(in the rows, 100 means zero)
Rotation paths and how fast each direction turns (deg/step):
Each turn is a multiple of 5 degrees from 10 to 175, or 0.
Each row of a path follows its step; steps can be skipped.

step 1: 104	103	90	83	98	102	104	76	112	81	101	103	104	100	94	88	82	95	103	114	93	89	95	116	108	98	79	88	98	105	107	103	93	104	95	105	97	98	98	96	100	116	104	87	99	107	122	125	105	108	114	114	95	89	95	118	93	103	93
step 2: 89	94	111	92	117	105	109	92	108	106	120	85	107	91	98	120	101	106	94	89	92	98	113	90	89	98	110	86	106	107	107	84	100	103	81	95	98	100	95	80	94	96	105	97	99	103	117	118	88	106	101	110	119	87	94	113	89	105	107
step 3: 92	101	89	85	105	97	94	92	93	81	102	94	80	101	108	109	90	88	122	96	90	88	102	102	90	84	90	106	118	118	109	106	110	123	106	101	94	87	92	87	108	108	109	103	110	100	98	103	92	94	99	120	116	104	115	98	101	110	99
step 4: 98	90	94	97	80	107	96	84	95	85	120	104	101	100	99	99	93	116	89	96	111	87	116	101	85	110	87	105	112	107	91	88	108	115	82	94	104	102	105	111	101	102	82	85	101	98	92	121	92	97	110	110	100	96	109	117	92	107	116
step 5: 93	88	99	102	111	100	111	121	93	101	108	97	98	83	93	105	118	101	119	100	98	105	108	90	101	112	103	114	107	103	111	98	97	117	100	101	98	99	85	91	96	102	77	99	101	104	97	94	95	91	97	109	118	95	120	99	79	111	126
step 6: 92	90	87	104	89	97	89	92	90	105	100	124	90	90	84	109	94	92	104	103	99	91	105	99	102	100	100	100	114	116	104	116	94	135	103	111	110	94	102	122	97	108	88	94	96	108	89	92	86	105	102	88	103	111	117	103	104	96	89
step 7: 88	73	97	92	83	100	99	115	94	89	106	105	102	87	111	91	120	110	93	104	106	97	104	89	99	94	95	99	100	91	98	103	93	109	81	94	110	105	85	113	111	101	72	97	84	96	111	94	114	104	97	79	96	98	92	116	95	105	101
step 8: 90	82	94	103	111	110	86	102	96	116	104	117	91	83	94	99	103	80	97	93	112	111	94	96	123	104	112	102	83	116	120	104	100	109	108	85	95	107	100	96	99	103	97	102	82	97	112	73	106	86	95	102	106	100	105	105	94	107	96
step 9: 97	93	93	110	107	96	73	98	89	88	106	122	95	95	114	92	97	97	97	102	94	92	92	96	91	102	118	83	112	104	111	102	104	91	101	109	99	99	118	115	118	105	95	99	83	90	96	102	113	119	89	81	100	93	105	102	105	98	84
step 11: 83	103	114	100	111	106	89	93	95	93	100	114	92	107	102	103	102	96	99	98	94	122	92	96	85	112	118	110	79	108	112	90	102	97	102	85	83	108	124	91	93	95	106	103	83	109	98	103	88	110	100	88	117	99	110	84	116	99	96
Directions:
96	99	98	92	101	101	106	102	97	101	97	96	97	98	99	105	97	96	97	99	100	97	105	98	100	101	99	102	97	102	96	97	100	99	104	100	94	100	102	102	108	100	98	98	102	101	97	108	98	102	100	104	99	98	99	97	101	97	103 | 35
101	99	98	98	92	105	104	102	102	110	99	98	101	105	101	103	100	102	103	99	100	104	98	103	98	103	98	99	97	99	103	103	101	97	99	104	101	95	102	99	102	99	102	99	101	91	100	102	101	103	95	100	98	104	102	99	102	105	100 | 0

step 0: 100	98	88	84	87	99	99	101	95	101	141	101	110	92	84	93	115	104	94	99	100	99	108	92	103	122	93	93	109	103	113	102	91	84	97	90	86	112	105	102	125	77	95	109	91	82	98	123	87	102	110	91	103	114	90	89	90	125	76
step 1: 112	99	97	94	107	105	110	95	109	121	111	100	107	134	103	115	110	113	101	105	92	93	102	94	105	98	90	104	114	121	85	103	80	106	93	105	111	118	88	102	113	73	103	103	79	118	98	117	100	98	89	87	115	100	94	69	82	118	97
step 2: 111	108	79	113	100	112	98	92	109	92	106	97	113	110	64	83	89	95	97	115	107	110	117	96	111	103	93	124	110	100	93	97	90	81	89	93	101	120	73	94	99	82	96	103	113	111	120	114	98	97	105	90	110	118	101	87	96	113	115
step 3: 109	90	101	115	98	92	103	98	85	121	114	119	100	80	95	106	97	111	99	113	100	89	94	100	100	99	96	128	107	89	99	101	113	105	72	87	107	111	86	103	117	80	104	106	92	100	125	115	90	114	97	94	104	123	82	90	110	122	82
step 5: 126	106	120	129	109	98	106	96	82	82	113	99	117	122	88	90	88	104	101	96	86	106	99	101	106	117	69	96	103	91	115	114	91	95	76	77	108	116	90	88	100	95	99	97	100	100	107	117	90	101	95	102	104	94	96	81	87	108	96
step 6: 101	110	121	115	98	94	106	90	78	102	99	81	106	103	88	88	125	97	118	98	103	102	105	107	109	84	87	107	94	99	105	100	108	107	112	96	111	113	85	102	115	99	100	97	88	100	118	130	109	112	96	97	111	128	97	96	93	138	97
step 7: 97	87	93	113	121	83	110	96	83	110	117	87	98	93	91	110	117	81	123	119	92	106	116	116	103	103	79	122	102	106	94	105	104	107	89	76	119	121	93	94	116	99	83	102	89	108	97	95	92	91	115	98	113	106	111	90	88	91	101
step 8: 111	93	100	100	94	110	78	88	85	90	120	118	100	88	80	80	110	100	129	82	82	100	122	110	108	116	80	94	104	97	103	86	90	102	83	88	95	114	92	106	105	91	90	94	88	92	86	104	93	99	106	82	103	116	94	98	81	111	82
step 9: 94	92	96	96	93	107	101	109	92	111	116	98	104	114	108	99	121	97	99	98	98	107	108	90	93	108	81	94	89	131	101	113	98	109	100	90	97	118	74	106	113	80	91	99	82	86	104	119	86	93	105	106	118	88	98	89	88	137	79
step 10: 111	85	88	105	101	118	121	84	100	100	118	105	93	124	94	104	119	100	97	105	96	112	120	112	123	108	89	105	105	107	96	89	86	90	111	88	109	115	84	115	109	73	100	110	101	106	103	116	108	93	111	102	109	119	93	77	87	98	121
Directions:
96	101	94	101	99	102	95	101	97	100	99	99	99	99	98	102	100	99	100	101	101	94	96	97	99	96	96	102	103	99	100	97	103	100	98	96	108	99	99	103	101	102	92	104	103	101	96	98	97	101	98	103	103	107	96	106	101	97	103 | 85
107	104	106	98	101	102	102	99	99	102	98	103	103	95	103	100	104	103	105	99	95	99	102	99	101	97	100	97	104	100	102	99	99	99	96	102	102	99	103	106	99	96	101	100	97	100	99	100	95	99	98	101	90	104	96	99	105	102	105 | 145
98	100	100	104	102	97	102	93	98	106	101	96	94	98	103	100	99	99	101	102	103	99	96	97	102	101	103	98	100	99	95	99	99	106	103	104	101	100	106	102	104	96	100	106	96	97	101	103	97	97	101	104	103	96	101	103	100	106	103 | 125
94	98	103	100	104	100	97	100	104	101	97	107	103	90	97	101	96	96	103	102	99	98	104	100	100	103	102	107	100	97	98	97	105	105	98	100	98	100	100	101	99	100	96	95	98	98	102	94	101	97	103	99	102	99	97	98	100	102	99 | 80
101	96	101	101	100	101	96	102	96	98	102	98	96	99	100	101	106	99	108	100	101	103	102	102	96	103	99	98	97	100	104	98	96	101	112	99	100	101	95	101	96	102	94	100	95	99	95	98	97	97	101	101	100	99	99	98	102	99	98 | 35

step 0: 115	82	92	72	111	87	120	98	79	79	89	101	114	88	113	113	105	76	99	90	112	87	91	108	102	91	105	108	99	96	121	109	110	105	109	83	94	87	97	115	95	118	110	103	97	104	84	103	91	104	87	91	94	104	93	78	99	116	110
step 1: 99	114	90	119	122	105	105	101	98	77	102	95	106	111	123	101	120	107	110	92	105	119	97	113	82	99	106	90	85	118	102	93	93	124	124	122	102	104	103	96	100	102	104	88	106	95	93	106	87	98	95	100	87	105	96	92	99	63	105
step 4: 107	103	96	106	84	102	96	92	100	114	108	90	111	111	106	130	113	100	107	78	109	101	91	114	83	90	98	72	110	110	92	97	72	102	118	109	79	94	111	97	99	96	85	97	86	100	94	114	111	93	77	92	93	98	114	87	84	95	88
step 5: 86	97	99	105	109	85	97	87	83	93	111	124	114	104	98	102	106	91	103	104	110	102	103	81	112	102	107	87	97	125	87	98	107	81	102	119	93	102	99	100	122	117	107	101	60	85	106	86	116	112	119	102	108	91	106	92	104	101	112
step 6: 95	87	94	94	109	112	101	95	87	73	103	95	75	107	118	85	104	119	87	88	103	94	103	81	111	88	100	107	114	104	100	83	95	82	112	98	113	92	90	92	79	72	118	101	99	121	102	91	112	105	95	107	116	105	95	79	106	105	103
step 7: 105	85	99	111	96	122	96	104	91	92	91	109	95	126	88	98	98	107	111	97	111	94	99	83	85	97	102	95	87	92	85	113	70	98	102	103	106	87	106	94	78	110	80	98	101	89	103	106	107	71	83	68	87	106	86	106	89	107	96
step 8: 107	73	96	114	124	91	81	93	98	107	96	119	112	113	102	108	109	81	118	95	116	103	72	99	111	94	89	98	99	106	106	109	115	92	90	95	72	102	112	104	116	102	104	99	91	124	114	90	88	98	99	92	96	96	92	116	105	112	119
step 9: 93	111	99	97	93	114	101	99	108	55	105	99	93	95	117	112	92	104	86	116	120	87	90	116	110	89	96	90	100	103	108	101	108	93	105	107	101	115	101	99	107	80	95	100	85	113	101	92	85	105	79	90	103	108	98	87	134	84	97
step 10: 100	98	113	113	100	110	102	116	85	99	92	94	114	121	103	99	95	95	104	90	99	92	90	113	92	95	105	121	98	116	102	94	95	93	120	91	126	88	80	94	102	106	84	99	91	69	92	89	101	81	86	99	117	78	82	109	110	94	80
step 11: 90	85	107	126	121	85	92	111	103	114	105	92	100	91	102	80	103	87	114	90	98	102	107	104	96	102	84	87	89	97	113	106	85	70	106	87	94	97	88	89	106	119	120	133	98	111	112	105	97	103	98	101	84	108	81	101	107	91	104
Directions:
96	100	102	96	98	97	100	101	100	98	99	103	104	100	102	102	99	97	97	100	96	104	99	103	104	99	95	101	101	103	102	100	103	96	98	94	101	101	104	94	100	100	107	100	102	102	105	97	101	99	106	94	99	105	97	93	97	101	99 | 125
103	103	97	98	102	108	105	103	101	97	98	103	99	97	106	93	98	104	100	97	99	95	100	101	99	94	97	96	102	99	102	97	100	100	96	93	101	102	102	104	104	98	104	98	98	100	97	101	104	99	100	98	96	98	105	100	99	99	100 | 125
103	99	102	101	100	101	102	99	102	102	96	96	95	98	99	101	101	96	102	98	99	98	105	92	95	96	99	101	97	98	97	100	99	98	100	98	103	105	98	97	105	99	104	99	104	100	103	103	105	96	99	100	108	103	93	101	101	101	97 | 90

step 0: 103	100	99	123	89	105	98	85	66	117	101	103	104	119	85	101	88	91	116	104	110	104	94	102	96	112	96	106	93	104	114	91	100	101	88	97	100	119	110	77	114	98	96	117	100	112	122	107	95	103	114	111	96	100	116	76	100	86	86
step 1: 98	105	87	117	87	107	107	82	90	79	100	101	110	94	100	97	72	82	101	117	90	115	95	126	112	83	94	98	108	93	102	90	90	93	93	94	124	112	107	86	104	102	106	113	98	112	110	123	96	96	102	103	86	108	95	96	103	83	82
step 2: 102	94	103	105	103	109	95	80	100	91	103	98	99	99	103	116	90	89	93	113	91	107	109	83	97	85	80	92	118	78	118	115	88	99	89	82	123	126	114	96	111	85	108	100	95	110	78	108	104	96	99	78	83	97	114	94	102	99	90
step 3: 97	80	112	92	95	88	96	86	113	108	102	101	90	110	92	116	91	73	101	105	99	106	103	86	105	79	91	94	108	75	114	98	90	97	107	110	112	103	107	84	106	65	118	110	111	94	105	87	97	109	123	111	101	91	100	99	112	114	97
step 4: 96	109	112	98	102	119	117	102	94	116	90	99	93	89	94	110	88	86	110	108	102	85	89	81	101	106	100	79	114	98	104	98	110	108	85	108	109	104	105	91	98	78	115	124	117	98	112	97	83	103	120	123	105	105	113	108	88	99	76
step 6: 88	122	105	89	92	106	92	81	78	95	122	107	110	119	97	92	106	89	89	100	116	105	98	95	112	101	96	83	109	98	112	104	91	106	103	103	95	133	125	85	107	94	84	109	86	103	100	121	100	107	104	102	95	105	111	85	101	112	85
step 7: 85	95	101	98	90	91	101	68	93	88	95	100	112	109	85	96	80	85	91	106	88	89	88	119	102	86	86	87	112	92	101	97	96	106	98	105	94	110	114	81	125	92	86	100	102	98	116	94	112	92	96	120	91	90	123	88	114	95	92
step 8: 103	84	102	107	98	91	107	83	95	104	102	93	107	96	90	107	77	109	104	111	105	102	95	97	81	80	92	81	100	104	114	102	92	114	78	77	106	110	95	90	111	83	107	129	109	100	104	108	106	89	109	94	97	108	121	87	113	77	84
step 10: 83	116	107	107	99	111	103	100	102	106	103	105	85	106	101	111	88	73	100	109	113	110	96	92	88	107	91	96	110	74	102	109	92	118	90	115	122	129	110	93	107	93	111	105	106	126	87	102	111	98	121	111	101	98	96	107	87	103	90
step 11: 109	107	104	112	126	94	104	87	79	114	88	103	100	111	90	100	110	57	100	116	99	94	98	98	100	101	88	97	113	79	95	99	84	98	99	108	111	100	92	93	127	84	104	108	102	105	112	111	90	102	113	114	88	100	107	97	103	115	89
Directions:
95	98	99	99	102	103	95	97	101	106	107	101	99	104	98	101	101	98	102	99	92	100	99	101	100	99	99	99	96	95	106	98	104	100	101	100	98	105	100	102	98	103	97	96	105	103	98	99	106	101	103	105	103	100	99	98	101	106	103 | 100
106	102	101	99	104	95	102	96	102	100	95	102	99	101	106	102	99	100	102	99	96	101	100	102	105	103	103	105	102	93	100	104	104	97	96	101	104	106	97	98	100	103	101	107	102	96	98	100	100	103	101	99	101	97	97	96	96	101	101 | 40
103	100	104	95	103	92	100	101	100	100	99	103	105	98	100	98	100	102	97	102	96	96	96	97	99	93	95	98	100	99	107	99	101	99	103	101	100	99	103	94	97	103	102	97	101	99	96	98	98	93	100	98	95	101	98	99	103	98	100 | 70
100	102	100	94	98	97	99	100	101	101	97	93	101	97	96	106	102	100	99	100	103	105	100	96	98	104	99	96	95	97	101	105	103	101	102	100	97	96	100	101	100	101	107	102	106	106	102	94	101	104	98	102	99	102	96	101	98	97	96 | 65
101	96	106	99	97	103	108	96	102	103	99	99	100	95	97	97	98	100	100	99	97	103	104	102	96	98	96	100	97	99	100	101	91	95	96	101	105	100	98	102	94	98	100	99	97	99	93	96	104	103	102	101	102	99	99	100	99	98	100 | 55
